In the data rows, the value 50 means zero.
Here are some points:
(24 8 97 13 84 37 44 47 24 85 52 68 42 33 43 40 50 17 58 99 39)
(67 76 4 78 38 60 72 41 68 7 46 52 84 66 59 47 52 58 45 27 57)
(31 29 99 17 82 41 33 40 46 89 54 62 34 53 35 49 55 22 57 81 44)
(58 44 27 74 51 37 55 68 45 47 71 68 64 72 55 47 48 79 56 49 61)
(45 44 39 56 36 57 66 50 47 50 49 55 44 43 63 44 47 58 44 35 59)
(54 72 30 61 42 58 58 46 58 24 40 43 55 53 44 58 53 53 37 25 50)
(43 52 37 81 40 44 78 53 58 27 42 58 71 62 67 51 27 40 52 43 48)
(39 55 42 59 48 40 44 54 50 51 45 58 67 55 39 49 48 63 38 39 53)
(57 43 99 27 74 44 44 59 39 82 49 49 26 12 37 55 54 30 44 87 57)
(56 74 32 63 37 50 44 36 47 32 48 53 25 40 61 74 42 55 51 11 53)
(58 54 41 61 44 49 43 54 43 31 42 70 59 74 42 25 51 55 54 48 46)
(53 43 39 47 38 44 51 49 47 48 56 47 55 54 75 56 31 48 49 49 55)
(56 56 60 63 56 40 49 58 56 53 62 58 34 56 49 58 73 50 60 43 51)
(38 43 76 44 53 45 41 48 37 84 52 33 56 21 42 62 42 24 43 75 47)
(67 81 14 92 21 66 73 39 72 6 45 38 67 59 63 49 50 55 49 6 50)
(49 55 21 28 46 71 44 54 62 30 46 39 40 31 53 56 53 79 46 37 70)
(86 90 8 99 8 49 67 48 65 15 54 60 63 67 68 62 53 76 51 18 56)
(23 22 68 28 59 50 39 65 51 66 31 39 46 23 34 45 73 43 64 56 49)
(56 56 45 65 33 57 54 60 59 61 55 50 40 49 51 51 65 62 52 26 66)
(56 45 66 38 62 54 49 60 43 62 37 45 48 13 47 53 59 46 46 72 44)
(25 15 86 15 61 35 48 64 44 82 59 52 34 39 53 41 45 31 55 81 37)
(40 55 46 51 58 55 52 34 46 39 25 65 52 44 48 58 42 46 38 33 47)
(58 61 35 78 37 76 64 58 39 55 38 42 66 52 46 25 56 64 58 61 74)
(28 22 99 25 72 34 39 59 41 74 62 51 19 39 30 49 65 26 54 73 42)
(70 69 18 61 33 56 65 35 77 7 45 49 76 64 61 64 33 71 60 25 58)
(70 63 13 77 24 52 56 47 65 13 45 48 69 58 56 50 44 71 48 22 52)
(45 38 75 50 70 34 35 54 48 83 57 46 54 27 46 63 65 31 65 84 40)
(51 38 55 57 51 61 36 48 54 73 63 53 39 44 40 59 67 52 63 69 45)
(44 39 67 30 67 38 38 42 47 51 70 48 32 37 45 55 58 23 57 73 52)
(40 73 0 98 20 70 68 42 85 11 16 22 78 48 59 72 28 77 46 0 65)
(88 80 9 85 26 73 72 39 54 25 60 45 62 74 69 48 39 79 48 20 61)
(24 19 67 18 61 57 46 57 44 69 57 32 54 42 50 34 51 41 46 80 57)
(41 22 80 31 56 28 57 60 42 70 46 46 44 32 42 29 36 30 58 81 58)
(38 52 41 59 36 57 59 43 54 49 37 50 63 62 46 43 48 52 51 39 64)
(83 64 21 64 40 46 66 42 54 16 55 67 57 77 74 43 46 65 56 25 49)
(56 56 42 51 40 55 45 48 58 40 54 39 65 52 55 52 54 46 54 61 45)
(59 65 7 68 35 49 54 41 69 10 37 63 60 74 58 48 37 80 59 12 46)
(42 41 82 24 60 38 43 48 50 69 53 49 46 37 35 52 70 23 59 67 39)
(39 30 79 26 70 31 30 70 44 64 45 53 44 32 34 37 66 36 59 73 45)
(72 77 12 70 25 63 65 44 66 20 52 33 63 66 58 53 45 73 43 29 65)
(44 35 86 43 71 32 42 62 47 87 64 43 30 49 34 57 60 22 57 73 32)
(61 58 0 49 35 58 54 41 49 3 37 59 76 75 70 44 12 61 36 7 56)
(68 66 56 58 41 44 47 43 53 55 52 35 44 44 58 64 54 27 51 39 24)
(48 37 36 30 60 53 43 71 51 40 46 36 36 34 53 52 65 78 51 55 55)
(48 34 99 8 83 32 31 49 34 77 58 56 34 43 32 49 57 19 44 89 50)
(49 54 36 58 48 67 57 42 50 44 46 62 62 60 45 52 57 68 35 37 62)
(51 70 30 72 46 55 55 49 75 19 29 50 65 49 56 56 61 62 60 39 48)
(69 71 4 97 34 69 74 41 72 17 36 53 78 39 62 58 45 87 44 31 83)
(54 58 28 73 39 66 54 40 52 29 40 57 74 72 57 52 51 67 51 32 68)
(48 37 93 20 78 36 48 50 26 88 50 68 36 59 36 34 38 30 36 68 35)
(42 48 35 43 52 56 43 44 62 36 52 43 56 47 58 57 60 70 49 50 48)
(29 32 82 27 71 34 28 61 46 53 39 34 32 40 31 56 54 33 65 75 37)
(57 64 51 33 47 62 49 44 47 61 63 35 53 48 38 39 57 47 48 64 48)
(31 17 99 25 66 27 48 52 35 88 79 57 18 46 43 53 66 11 64 75 37)
(45 43 64 33 74 56 47 64 37 68 47 43 65 39 39 36 58 50 41 92 44)
(48 53 38 70 42 46 58 43 56 37 67 60 59 67 59 58 42 52 64 55 48)
(59 52 72 19 58 34 38 65 35 64 51 52 32 60 49 34 26 27 45 81 63)
(64 62 45 55 51 50 48 46 49 46 56 51 43 67 54 55 45 57 61 46 58)
(79 83 10 99 35 71 61 52 53 32 33 39 65 45 46 56 51 70 54 32 63)
(47 70 7 92 26 72 86 45 64 19 35 51 83 83 68 30 22 75 39 41 40)
(67 58 37 70 35 40 63 50 45 52 54 50 58 40 66 49 36 42 48 49 44)
(42 36 56 53 57 48 41 68 41 59 55 51 33 46 41 51 56 56 56 56 57)
(56 54 33 46 54 51 52 50 48 32 38 46 71 61 61 50 37 50 43 45 43)
(48 54 35 48 44 64 56 57 53 48 29 35 70 40 50 39 53 60 50 48 57)
(82 76 31 65 30 52 64 48 52 63 50 21 69 47 61 49 40 60 50 39 58)
(60 64 6 86 26 63 65 37 59 26 52 52 71 73 77 58 38 75 50 17 47)
(29 40 56 44 46 57 52 52 57 44 43 51 49 49 43 39 58 28 63 58 43)
(61 53 34 48 48 52 54 51 45 49 52 40 56 47 62 43 28 52 34 47 41)
(55 74 0 99 23 66 64 53 71 12 31 34 81 73 72 54 20 73 48 9 50)
(12 29 78 37 43 46 31 57 49 81 56 39 29 31 39 55 61 34 49 53 35)
(52 72 18 79 37 50 58 41 52 13 52 56 65 65 63 69 30 58 38 28 46)
(49 58 47 59 47 63 43 38 37 55 48 42 51 48 49 67 42 45 42 31 39)
(48 48 33 50 53 50 50 49 53 40 53 54 74 60 46 47 59 70 46 50 50)
40 more points follow, each with its number after it:
(15 19 98 22 67 38 39 57 49 77 55 48 19 38 27 49 64 20 55 66 45) 0
(50 37 93 41 66 45 37 67 23 95 40 50 25 26 29 38 63 28 48 90 56) 1
(35 34 94 48 56 48 37 70 24 99 60 63 13 23 35 46 81 38 67 70 44) 2
(66 57 42 71 49 47 58 46 58 34 44 61 54 48 52 61 48 53 53 35 59) 3
(40 47 57 45 58 62 41 50 41 70 48 32 39 43 59 57 40 52 48 70 37) 4
(43 32 79 21 72 44 32 54 42 73 60 39 50 48 45 38 56 20 56 87 44) 5
(40 39 54 18 66 58 37 62 45 53 51 51 24 41 49 48 66 77 42 65 52) 6
(38 30 99 18 62 55 44 47 18 99 60 49 28 17 40 34 55 31 40 75 42) 7
(49 56 62 35 58 71 43 37 43 64 57 37 32 50 46 43 44 47 44 39 73) 8
(43 54 29 58 45 52 53 42 63 25 36 47 71 39 63 65 41 46 45 38 40) 9
(81 57 38 63 46 37 49 62 66 19 41 54 58 49 61 51 61 56 65 42 61) 10
(57 44 62 43 35 49 65 53 51 63 46 49 57 54 49 38 64 49 54 47 45) 11
(35 32 95 39 80 60 50 51 31 78 58 76 40 58 38 37 60 30 47 83 48) 12
(88 90 5 92 26 74 72 35 59 12 36 43 62 39 68 62 30 80 35 21 75) 13
(48 20 82 22 75 35 45 52 28 73 60 76 35 40 38 37 52 26 56 81 52) 14
(58 58 75 40 58 48 35 45 54 65 43 38 38 49 41 63 40 19 55 58 49) 15
(63 84 0 97 29 62 55 36 66 14 35 43 79 63 66 73 23 71 43 13 51) 16
(45 46 88 36 63 44 33 54 50 77 52 47 37 42 46 56 60 21 52 59 27) 17
(33 22 88 28 66 44 52 58 43 67 42 66 32 24 47 43 63 28 55 70 46) 18
(46 63 31 69 36 48 49 47 61 37 37 40 58 52 58 65 40 57 56 27 40) 19
(64 73 0 56 22 77 52 43 60 1 42 30 57 39 68 64 44 89 39 16 67) 20
(66 62 9 68 30 56 69 49 57 29 35 52 68 49 61 52 41 85 43 16 63) 21
(37 29 89 5 75 55 34 53 38 91 69 51 30 45 32 40 77 46 38 72 50) 22
(58 71 0 84 23 62 59 38 62 14 44 56 77 79 71 59 32 70 52 7 40) 23
(39 31 52 57 32 42 67 56 57 50 59 50 55 55 73 46 31 53 57 55 45) 24
(52 49 60 41 57 45 52 54 43 64 45 52 60 68 32 34 50 46 53 67 50) 25
(60 70 9 76 38 54 64 44 62 17 34 50 86 76 56 39 27 65 36 34 42) 26
(31 33 73 31 63 49 31 53 58 46 48 56 25 40 46 64 69 44 65 53 50) 27
(56 43 88 36 69 51 29 58 33 75 76 57 14 45 42 52 82 28 44 60 42) 28
(34 38 70 39 64 40 43 43 63 56 68 63 10 42 60 71 55 51 64 46 40) 29
(54 25 72 35 68 28 43 53 20 64 66 75 38 48 50 42 48 42 49 68 52) 30
(51 39 43 53 52 48 58 49 51 42 64 59 49 72 60 46 51 54 64 57 54) 31
(47 38 65 41 60 38 42 73 38 66 63 48 46 57 43 44 62 34 53 65 47) 32
(50 38 91 26 73 42 37 49 23 83 60 53 18 30 40 51 61 28 36 56 38) 33
(50 53 18 47 43 51 55 48 42 31 41 59 72 79 73 37 19 66 38 34 44) 34
(65 52 48 64 44 60 62 58 42 29 31 61 64 55 43 29 64 47 46 46 49) 35
(17 23 93 6 66 42 35 45 47 90 65 40 40 45 36 39 58 14 61 96 47) 36
(39 50 57 31 79 61 26 48 33 51 55 61 34 50 36 61 50 66 40 57 54) 37
(44 52 61 45 58 56 40 42 64 37 41 58 28 46 49 59 66 47 60 47 46) 38
(33 31 78 26 68 37 26 46 40 73 71 38 36 48 54 68 44 24 48 84 45) 39
Which of these numbered points is nearest to each point below, ignoring the direction in which the first points spread most? Its number follows each.
(60 49 77 50 64 52 48 66 42 64 42 44 37 14 40 55 53 41 42 74 58) > 13
(66 71 2 85 27 61 56 40 57 18 61 35 74 55 82 70 38 74 46 30 58) > 39
(42 43 66 47 54 25 39 52 34 74 80 63 28 45 46 55 59 47 53 61 56) > 30
(50 68 34 71 42 72 63 53 49 50 50 37 65 58 44 52 39 58 20 42 58) > 7
(44 49 63 19 73 64 37 45 39 56 56 42 54 47 33 45 67 33 28 56 42) > 22
(55 57 53 59 37 55 53 47 57 57 57 42 58 51 72 49 48 40 55 39 49) > 17
(35 35 74 37 60 56 57 45 42 59 37 63 33 26 46 45 63 27 55 56 53) > 18
(61 54 34 67 47 62 58 48 52 34 39 58 67 48 48 52 63 59 45 42 41) > 35
(36 28 95 5 68 47 24 58 35 80 60 33 37 37 38 43 61 10 50 83 45) > 5
(35 48 81 24 71 50 14 41 28 90 78 47 38 40 22 65 72 20 33 75 43) > 28
(38 53 67 54 51 65 60 40 52 60 43 53 38 60 36 44 51 38 57 44 59) > 0
(77 79 13 99 28 51 67 41 66 0 45 53 68 51 58 66 52 57 57 10 58) > 3
(34 16 96 29 70 42 51 60 45 71 41 69 40 32 39 31 62 34 53 88 36) > 18
(79 70 34 41 43 57 70 34 51 25 48 48 48 61 65 46 44 56 46 23 59) > 33
(20 33 88 16 44 62 48 44 57 74 46 46 14 37 30 56 66 51 57 67 68) > 0
(63 80 10 66 24 63 65 36 61 18 49 48 64 63 55 63 44 65 35 9 60) > 33
(53 33 89 43 75 28 40 64 45 71 52 66 35 41 39 53 62 36 64 70 43) > 3
(45 52 35 41 39 43 54 47 54 46 49 64 64 63 59 43 41 70 51 40 44) > 23
(70 55 59 39 60 50 42 53 50 51 38 38 71 46 48 40 52 37 47 70 37) > 5
(42 36 53 44 56 37 59 56 55 54 56 64 44 41 50 43 57 42 57 50 54) > 18
(50 39 41 46 54 56 52 47 59 39 60 57 57 80 59 42 50 61 57 59 51) > 31
(23 40 73 0 67 41 42 39 31 78 53 58 24 49 42 28 24 32 33 74 26) > 34
(57 65 7 93 42 51 64 38 64 3 15 60 89 75 59 49 16 74 34 11 31) > 26
(53 46 56 52 36 43 60 50 54 53 65 37 48 66 64 56 38 41 46 47 56) > 39
(45 27 66 11 64 23 25 59 41 59 48 61 29 43 48 58 65 39 68 46 42) > 27
(57 45 67 40 63 44 48 46 40 57 68 71 21 53 59 52 53 46 53 53 54) > 30
(39 41 67 42 52 42 51 43 53 47 57 58 40 50 53 52 51 28 63 40 52) > 0
(30 30 80 34 67 43 28 60 53 64 64 55 42 56 46 54 72 34 61 73 35) > 23
(49 33 69 34 69 29 42 56 46 49 71 56 39 44 47 52 58 26 51 82 47) > 31
(71 74 0 73 26 61 79 44 65 20 33 61 69 49 75 47 39 91 40 10 57) > 21
(81 78 6 99 12 59 76 58 61 18 23 39 79 50 47 55 48 77 52 28 60) > 1
(47 57 64 44 49 61 32 41 37 75 56 29 28 37 58 62 36 39 46 62 41) > 4
(61 52 94 19 54 18 37 37 43 79 72 50 30 64 48 45 61 4 66 78 16) > 17
